In the data rows, the value 128 means zero.
Every row has a hidden score. How much higher is the second row's score than the first row's in each pair? 10 means about the same, 20 much higher and 0 much lower. The score is a weighted sum of the row's numbers plus the product of two more (or one squared), each taken from its middle value.
[143 155 135  86  83  65 130 184 134 137  87 139 156 180 168  85]
[ 64 115 175 150 177 150 135  10 158 110 139 113 144  86  83 151] -> 11
[164 143 120 151 135 120 168 170  94 158 125 144  96 149 102 162]
[121  88 210 170 154 158 165 100 126  63 133  93 124  80  79 146] -> 14
[119  47  84 137  92 120 133 151 159 132 116  93 118 179 164 184]
[129  62  96  88  67 166  59 136  68 135 103 125  88 184 184 103] -> 12
[169 166 128  91 110 136 163 133  92 158 101  90 145 102 143  74]
[129 112 114 118 100 139 139 152 144 109 127 104 107 117 127 135] -> 9
[159 191 135  84  67 123  85 172  78 159  51 130  52 182 145 110]
[ 98  93 102 133 119  69 138  85  83 162 174 131 117 153 156 120] -> 13
[170  95 145 140 120 127 117 130 134 168 115 114  75 120 106 158]
[ 87 138 171 202 160 133 163 129 144 123 159  94 127 117 152 177] -> 11
[168 126 124  80  82  77 108 104 143 113 121 159 159 166 203  81]
[149 145 120  70  87 129  97  98 134 135 142 132 144 118 130 103] -> 9
[114 191 157 148 147 226 143 120 152  78 126 180 172  54  90  93]
[103 116  87 137 150 139 135 162 108 155 173 139 130 143  96 187] -> 3
[139  97 102 115 119 118 162 107  97 125  64 171 115 104 117 143]
[151  82 147 155 167 150 192  81 154 100 118  87 100  92  93 163] -> 12
[173 104 150 147 134 142 150 120 136 112 150 124 118 138 126 137]
[125 136 137 160 178 146 151 140  99  95 205 110 142 108  17 172] -> 9
[112  40 134 208 163 166 173  56 112  96 204 148 114  45 115 165]
[ 92 148 163 153 146 126 166 162 141  82 174 173 156 133 103 102] -> 16
[137 177  67  81  77  87 102 134  69  91 131  55 126 161 172 111]
[143 113 183 167 170 172 162  72 156  94 146  91 143 121  87 153] -> 15
[154  93 129 139 172 163 139 111 173 134 151 111 168 157 106 142]
[129 105 197 147 175 137 157 122 153 128 135  50 103  79 123 104] -> 14
[104  74 136 216 176 195 204  79 106 113 176  78 107  65  43 181]
[ 76 112 137 138 155 198 162 122 134  68 219  91 101  86 128 126] -> 14
[140 140 174 136 144 136 152 138 161 194 136 136 101 106  72 182]
[ 63  69 188 167 148 207 136 106 129 156 150 150 111  69 113 106] -> 12
[136 100  88 114 136 114 177 101 115 196  71 152  85 112 134 149]
[121 142 121 107 111  96 130 135 162 111 140 131 106 138 132  91] -> 11
[119 124 112  86 143 133 137 145 143 116 125  95 125 168 123 163]
[122  93 152 115 166 220 151 185 152 105 137 138 202 126  95 144] -> 12
[ 84 165 143 178 161 119 138  69  99  85 148  85  95 113  87 139]
[151  84 202 160 151 137 182  69 110 116 134 137 101  89  87 149] -> 12
[150 174 109  75  59 115  80 135 113 163  65 104 161 191 140  53]
[189 107 166 186 192 170 160  97 118 122 139 143  95  58  68 112] -> 11
[112 143 144  75  54  73  99 156 107 108  66  99 122 136 210  67]
[168 178  83  93  95  67 138 202 101 144 143 160  87 146 171 112] -> 8
[126 147 106  58  75 114  88 194 135 102 165 145 156 161 178 116]
[152  87 167 139 157 155 143 132 109 132 125  90 165 126  62 153] -> 10
[102 129 184 174 170 113 115  96  86  53 156 122  66  73  95 152]
[131  52 131 202 164 165 159  94 147  90 151  95 114 143  75 174] -> 7
[132 134 112 104 112  81  97 120 117 125 126 149 137 144 116 108]
[ 59 134 194 177 190 106 166  74 120 128 210 124 180  97 117 101] -> 17
[151 141  82  60  68 124  64 173  74 110  45  88 111 182 202  76]
[126  96 157 184 174 107 168  66 137 122 154 140 132 105 135 151] -> 13
[ 72  72 180 166 149 127 105  60  95  51 132 153 191  48  34 131]
[ 91 133  67 108  82  71  80 133 102 146  86 119  86 159 137  30] -> 6
[125 110 189 164 147 172 163  53 129  41 159 122 145  59 110  83]
[121 125 115 132  59 134  57 148  93 119  71  87 110 195 163  84] -> 5
[138 151 162 144 170 129 126  71 129  70 191 104 141 103 102 164]
[124  96  89 104 138 128 176 137 154 129 156 151 153 145 124 121] -> 12
[ 76 144 101 137 156 115 152 146 118 170  99  77 141 145 108 107]
[120 112 123 130 143 112 154 156  98 175 118 115 183 147 121 162] -> 7
[ 84 159 208 145 168 139 153  88 115  27 146 125 133  48 113 154]
[101  95 178 149 177 134 147 108 156 101 162 130 179 142 106 165] -> 8
[100 166 135  78  88  50 109 198  55 144 152 149  85 132 183  83]
[153  72 140 184 173 209 131 107  89 139 139 167 130 111 107 175] -> 4
[150  68  95 147 135 192 176 146 151 121 141  65 122 151 113 183]
[213 110 135  74  90 141 122 178 104 131 141 167  98 146 140  72] -> 16
[151 131  80  80  65  85  75 188  94 171  20 113  91 206 131  22]
[ 83  93 193 155 177 150 105  76  79  98  93 171 155  81  60  91] -> 14
[137 180  96  60  63 103  99 159 104 106  83 149 118 137 151 101]
[131  95 108 118 126 105 190 119 145 174 112 156 183 136 110 152] -> 11
[129 119 156 197 166 119 156  93 134  95 135 119 146  78  87 138]
[103 153  25 103  82  56  70 145 117 171  82 168 144 157 154  79] -> 7
[145 101 118  87  94 116  79 167 166 123  55 117 147 177 177  51]
[194  91  72 103  61 108  74 124  94 165  78 104 108 162 192  98] -> 3
[179 124 143  95 148 144 134  83 165 144 176 137 117 155  86 117]
[142 164  94  78  73  76  24 159  56 132 112  85 123 200 202  77] -> 4
[117 129 151 126 163 133 195 117 147 124 151  99 150  78  64 155]
[141 150 185 174 147 180 152 104 157 186 123 120 123 115 110 142] -> 8
[123  83 156 118  90  80 109 129 126 161  77 142 114 207 154 152]
[111 116  26  83  59  81  88 201  63 132 132 166 127 157 162 106] -> 5
[107 172  68  88  67 125  44 128  93 208 128 162 126 168 147  97]
[141 114 130 124 135 102 116 152 117 171 145 164 125  94 178  86] -> 15
[150 137 129 102  86  81 159 125 138  77 153 125  93 150 139  53]
[138  59 123 174 149 107 144 144 146 147 118  88 130 125 123 168] -> 6
[143 114 169 139 178 131 178  91 101 112 209  92 127 105  78 158]
[ 67 136  97 141 133 146 156 121 156 133 164 114 121 142  88 147] -> 9
[ 98 114  82 114 168 183 195 110  96 122 165 119 122 132 106 227]
[160 113 152 177 146 164 122  82  72  87 106 153  74  51  77 149] -> 8
[117 116 110  72  62  70  61 212 129 144 106 154 121 179 195 136]
[167 184 160  68  56  70  39 199  95 122 130  96  86 163 138  68] -> 10
[157 129  93 101  99  61 138 132 127  93 158 113 117 156 117 121]
[115 100 125 164 166 121 162 147 129 132 110 174 150 122  88 125] -> 12
[161 113 104 113 142  73 122 164 114 225 162 104 141 130 128 104]
[157 203 135  51  79  97 119 162 119 128  81 198  86 194 180  82] -> 12
[163 105  77 123 137 141 178 136 146 114 171 136 166 129 121 132]
[134 113 153 171 171 169 126  91  93 120 142 155 175  87  58 158] -> 11
[ 99 149 166 207 159 154 134  90  97 115 158  78 116  46 117 146]
[ 61  90 184 169 156 196 170  25 148 131 158 169 134  60  85  65] -> 14
[191 184 137 101 144 108 172 143  73 181 123 154 113 104 106 165]
[ 79 133 142 169 183 147 137  73  94  48 130 111  85  55 163 165] -> 11
[152 141  93 105  93  72 103 124 140 175 152 158 107 150 164  54]
[ 64  84 158 143 159 163 138  86  79  70 146 138 123  17  85 113] -> 10
[139 165  42 104  71 127  88 148 201 169 135  83 159 161 184  28]
[118 151 100  79  81 105  69 168 168 186 108 149 103 164 156  71] -> 12
[183 169 156 155 180 204 162  80 151 152 114  73 114 125 126 199]
[ 83 124 135 125 175 162 187 142 122 105 171 137 184 134 161 166] -> 15
[ 91  63 109 167 171 177 150 117 161 111 114 102 155  78 150 174]
[129 105 170 147 155 192 174  87 166 101 204  99  89 114  91 163] -> 12
[173 162 131  94  84  98  83 154 120 124  98 133 157 142 180 106]
[108  80  86 141 161 191 162  94 167 174 153 146 105 147 142  99] -> 15
[ 77 142 129 159 182  82 172 109 126  57  97  87 164  93 161 168]
[101 140 162 138 132 161 171  48  70  75 105 107 135  53  92 129] -> 6
[157 134 137 151 153 153 171  74 159  58 152  78 184 119  91 201]
[ 93 159 100 131  90  97  78 149  69 134  91 129 167 165 182 117] -> 11
[123 122 178 153 149 107 148   4 147  91  96 167 162  89 105 168]
[ 90 164 105  84  79  60  69 159 127 148  92 120 129 149 182  94] -> 11
[ 96 142 149 163 153 147 143 118  98 138 121 112  99 141 111 136]
[126 116 154 195 181 155 142  74 133 143 101 152 181  97  29 160] -> 10
[143 174  99  79  93 137  83 174 117 138 191 169 145 194 166 115]
[114  83 177 183 158 209 129  49 117  70 192 126 126  53 114  68] -> 12
[143  88 119 160 178 130 173  53 204  61 165 165 163  75  89 178]
[162 145 163 182 172 102 135  92 175 161 142 129 146 148 124 186] -> 10
[137 115 119  92 114 129 150 137 129 160  95 179 135 155 163  80]
[113 133  87  87  82 107 120 165  91 110 115 171 110 150 159  51] -> 9
[ 68 150 146 166 167 153 154  64 143 105 221 108 144  75  47 123]
[136 135  99 102  65 106 107 162 104  94  89 112 124 169 153  85] -> 6
[ 45 171 106  75  83  70  16 128 104 136  88 108 119 172 204 141]
[131 180  98 121 117 115 106 115 149 145 116 149 128 146  98 140] -> 8
[132  96 220 170 175 153 153 107 189 122 141 152 157  56  83 177]
[145  94 154 155 139 126 143  84 161 129  99  89 128 122 100 180] -> 5
[ 87 160 210 183 136 146 150  68 120  97 157 140  81  67  54 148]
[ 93 143 110 145 177 162 185 103 201 155 180  78 122 139 129 225] -> 8
[150 139 144 193 165 175 156 124 126 119 136  95 139 105 107 164]
[ 88  89 190 172 168 183 137  26 130 100 137 120  91  81 109 154] -> 13
[ 95  84 144 176 173 217 162  50 142 136 206 146 134 110 145 105]
[103 149 164 105 124  78 148 158 147 203 128 157 194 144 116 151] -> 12
[120 153  71  96  93  65 109 158  92 139  69 223 102 152 178 142]
[103 163  89 113  69 103  72 128 181 120 159 169  89 126 172  75] -> 11
[ 86 206  93  42  54  71  82 172 160 118  94  77 145 183 206 123]
[143 122 113 165 164 134 136 188 152 177 136  96 134 164 100 127] -> 9
[120 111  66 108 124 173  99 142 124 153  84 128 154 175 155 117]
[108 119 198 172 153 122 150 117  90  74 164 165 192 105 157 151] -> 15
[116  78 131  89  75 118  64 150  76 155 128  71  76 158 172  67]
[ 92 198  78  79  82  72  79 178  89 126  69 130  86 204 172  83] -> 8
[ 87 133 124 155 154 120 143 148 148 182 149 112 139 158 137 165]
[136 169 143 118 132  96 124 164  79 145 166 178 116 154 191 112] -> 11
[ 98 131 142 154 166 186 153  80  74 106 137 164 138 104 105 153]
[179 111 158 159 188 157 181  69 111  96 177 117 148 114  65 194] -> 9
[134  83  93 158 141 140 169 183 119 133 140 107  62 124 131 123]
[140  83 102  91  62 117  64 155 114 166 140 150  94 154 154  82] -> 9
[136 168  75  88  49 110  64 203 139 137 121 108 136 133 145 164]
[136 115 188 157 170 154 186 107 142 104 113 125 130  83  73 114] -> 17
[157 132 130 115 153  85 190 141 149 168 138 107  95 115 108 127]
[116  79 160 188 159 169 156  35 116  67 148 137 113  60  22 206] -> 4
[139 140 121  99 131 140 123 183 102 196 128 123 120 158 132 140]
[156 124  82 106 136 156 203  96 153 187  91 123 150 104 148 111] -> 8
[ 86 120 152 173 167 109 157  55 116  67 131  84 128  72  45 123]
[162 164 149 129 158 196 152 103 170 120 126 137 152 106  98 191] -> 6
[142 146 136 143 168 144 170 136 208 184 121 142 160  89 129 161]
[ 68 121 137 143 156 121 158  73 108 115 139 113 106  51 132 168] -> 9
[ 84 156 213 128 162 153 113  93 129 103 103 161  90  68  95  83]
[112 147 153 166 158 172 141  41 114  78 179 203  93 117  93 168] -> 4
[145  74 180 179 173 147 198 102 126 188 161  96 101 131 140 160]
[132 104  95 128 123 135 144 164 157 174 122 143 106 126 118  64] -> 9
[177 109 161 185 183 187 162  80 142 135  97 122 109 117 120 147]
[ 94 153 188 204 166 172 180 114 156  72  89 114 124  74  74 142] -> 16
[128 135  38  86  80 125  70 189 107 180  55 145 120 135 185  45]
[152  91  71 101 108 107 137 159 120 186 151 168 124 141 162 124] -> 13
[101 140  97 108 130 110 123 101 122 125  72 139 147 140 162 121]
[108  89 121 158 153 143 150 132 118 195 116  89 124 136 112 128] -> 10
[ 66  97 135 158 176 182 151  81 148 177 229 111  53 104 144 220]
[152 140 136 117 112 117 121 187 115 120 105 121  89 160 116 132] -> 5
[130 145  97 108 113 118 142 133 147 116  83  76 124 192 139 117]
[135 150 117  68  82  55  94 149  93  99 145 122 146 183 130  89] -> 11
